In the data rows, 128 means zero.
Each row is a mix of 2 hidden patterns, all the same size, taken from one set. Each row also carries a little noise. Patterns get numbers from 0 up, as they first appear below.
Each row in order, then the numbers of its patterns, largest weight first:
160 125 123 88 97 123 186 96 99 89 68 141 161 130 148 106 144 100 105 128 159 128 96 103 70 107 85 100 92 186 163 90 0 1
153 138 127 148 122 169 149 61 119 123 93 104 134 164 142 68 151 186 97 166 155 140 126 150 129 133 89 107 135 193 145 68 1 2
132 138 126 167 136 165 130 53 135 144 118 102 131 167 151 79 131 178 91 176 157 144 121 149 133 110 92 114 124 178 124 83 2 1
160 101 142 103 110 138 124 143 101 123 90 176 147 150 126 179 137 96 104 131 223 103 82 74 71 131 61 101 96 164 156 107 0 3
164 147 132 151 132 158 148 53 113 109 87 112 132 159 135 75 140 177 101 168 145 153 125 152 122 127 97 102 155 184 141 70 1 2
177 146 128 241 128 95 196 112 147 108 102 147 69 146 177 97 149 121 150 220 122 82 148 201 98 65 86 124 106 97 154 169 4 5
162 137 135 168 131 185 129 28 117 131 93 95 124 171 155 57 126 191 75 182 179 142 135 140 138 123 92 120 138 203 122 63 2 1
160 123 138 93 121 129 120 127 98 111 104 114 116 153 108 126 165 140 115 162 146 134 105 127 129 157 82 84 165 183 169 81 1 3
173 135 126 79 98 141 178 86 93 89 40 129 160 133 154 68 155 125 101 130 150 124 110 107 66 118 83 94 101 216 173 96 1 0
158 193 119 94 114 121 202 77 109 108 103 74 143 121 96 75 165 157 133 137 136 145 123 127 111 153 106 68 177 162 175 126 1 6
160 112 145 164 150 120 72 169 147 124 116 153 64 148 146 194 163 135 120 169 201 107 117 130 108 141 95 90 149 118 162 126 3 4
177 128 132 174 145 116 97 159 148 126 105 186 49 158 160 182 162 123 125 175 196 101 103 145 92 97 108 89 151 114 153 170 4 3
156 135 160 150 143 126 125 162 82 136 120 117 87 179 81 191 118 170 141 208 162 93 109 169 139 160 49 109 159 117 164 72 3 5
169 123 162 186 129 115 163 135 81 113 115 116 67 193 103 165 85 161 139 236 141 94 129 190 146 145 38 106 134 117 152 99 5 3
135 113 117 162 119 173 126 58 133 146 118 150 154 161 155 112 87 114 86 154 196 111 124 105 98 87 101 132 80 173 110 83 2 0
157 134 148 168 126 124 154 151 83 122 110 128 93 163 110 158 113 152 137 205 148 96 111 178 136 145 60 121 126 119 150 88 5 3
147 133 144 159 127 102 154 140 90 134 113 124 94 170 108 151 119 159 139 192 135 102 120 169 138 146 74 99 137 118 143 111 5 3
115 213 105 105 120 101 134 144 115 168 189 108 124 124 35 175 117 122 89 125 197 107 106 102 145 161 99 50 190 62 146 144 6 3
168 108 135 93 88 122 201 98 88 92 59 132 167 143 142 94 153 107 108 137 149 129 114 101 64 128 103 109 100 210 158 86 0 1
124 111 142 138 129 154 152 73 124 139 118 155 166 153 151 108 104 114 81 144 201 108 119 96 91 108 100 132 69 164 122 101 0 2
156 143 132 144 137 162 137 26 108 117 77 80 134 158 145 64 151 189 77 192 146 153 133 148 133 130 92 107 150 196 142 56 1 2
150 191 115 166 137 94 173 98 168 138 145 121 90 114 138 111 151 108 137 125 165 102 133 128 88 79 139 88 148 100 152 208 4 6
160 129 143 169 146 173 115 28 117 128 106 104 129 170 161 75 134 189 65 196 181 134 129 156 139 120 102 123 148 195 133 50 2 1
175 119 124 184 161 111 100 160 148 129 112 174 48 158 178 166 167 122 131 167 189 105 105 136 79 99 108 91 152 115 160 159 4 3
135 114 131 146 112 163 129 79 130 141 120 133 161 136 149 94 113 101 95 143 187 113 113 95 91 97 91 135 68 156 117 89 0 2
135 207 117 95 111 112 189 77 104 131 131 68 146 112 82 79 147 139 103 133 129 139 123 120 127 139 108 77 189 134 168 142 6 1
146 122 148 148 120 113 135 136 87 133 114 119 91 172 119 157 103 154 128 199 133 101 136 146 135 150 74 114 128 104 134 98 5 3
157 121 143 126 94 119 181 112 95 126 104 143 135 136 132 123 102 97 115 138 155 104 120 122 79 116 78 118 74 147 154 116 0 5
178 121 117 174 143 111 108 174 138 131 114 160 44 152 155 167 174 110 135 163 189 106 109 135 92 109 102 98 144 115 158 161 4 3
159 120 143 149 83 124 214 86 107 117 81 142 157 157 135 99 101 83 124 165 167 88 122 134 66 99 74 137 65 155 141 105 0 5
155 131 154 166 131 113 141 147 77 124 110 110 87 175 99 158 97 170 132 225 142 82 128 175 135 139 64 111 138 117 155 105 5 3
152 180 117 96 115 120 173 87 102 117 105 88 144 116 99 74 170 137 110 129 120 147 134 129 114 146 101 76 161 148 173 124 1 6
162 140 117 226 158 155 106 71 179 143 136 143 83 168 198 89 115 144 105 171 178 113 133 139 99 74 108 141 112 133 114 135 2 4
122 221 119 112 90 106 196 94 136 152 140 111 180 108 87 112 113 73 93 103 187 107 102 84 66 115 111 90 127 110 141 163 6 0
184 131 134 180 145 118 103 168 140 123 117 160 58 158 164 162 168 120 143 163 185 98 115 144 92 91 118 103 143 118 161 182 4 3
178 157 126 200 136 116 183 110 131 108 117 137 64 138 182 117 150 104 147 197 125 98 135 178 99 73 111 128 113 127 154 166 4 5
109 204 112 181 123 156 125 65 141 187 189 104 146 144 120 79 105 149 69 143 188 120 125 115 151 113 125 104 137 109 98 115 2 6
182 124 118 175 149 101 116 163 133 123 107 155 57 148 158 171 169 121 144 156 183 109 113 143 105 119 110 102 142 108 145 166 4 3
161 142 134 152 129 159 140 55 117 126 98 110 140 155 148 69 155 167 84 176 162 140 131 159 148 123 89 109 141 192 135 78 1 2
132 115 140 151 139 131 133 153 99 138 117 120 85 153 100 152 124 154 128 185 164 93 133 160 144 152 91 112 144 123 139 100 3 5
167 150 128 142 135 161 136 61 105 116 76 107 134 162 154 71 152 187 71 191 155 141 120 154 120 124 83 112 147 195 141 76 1 2
147 204 118 89 119 112 190 78 100 130 138 87 150 95 91 87 141 141 109 133 137 126 131 119 125 132 108 77 161 131 154 143 6 1
177 117 132 79 96 133 207 80 85 87 32 124 181 147 151 97 148 86 109 124 179 123 91 81 56 121 84 99 68 214 181 91 0 1
188 156 139 213 140 106 188 125 135 123 96 126 60 152 175 113 144 124 132 180 130 106 139 186 72 78 112 122 112 108 150 174 4 5
127 178 130 113 142 117 99 153 114 139 162 112 88 146 70 191 134 148 102 138 211 107 90 99 140 185 90 63 189 83 151 137 3 6
173 124 127 201 151 119 98 154 147 119 121 163 43 160 164 176 166 123 127 171 208 95 114 153 90 102 110 84 155 111 170 159 4 3
167 152 145 226 121 113 211 104 110 124 93 113 74 172 172 110 126 126 163 215 114 78 147 191 95 97 84 139 112 105 164 161 5 4
203 120 132 69 90 127 218 89 96 72 25 112 171 141 134 82 172 112 105 136 158 138 98 103 67 128 82 92 112 229 183 79 1 0
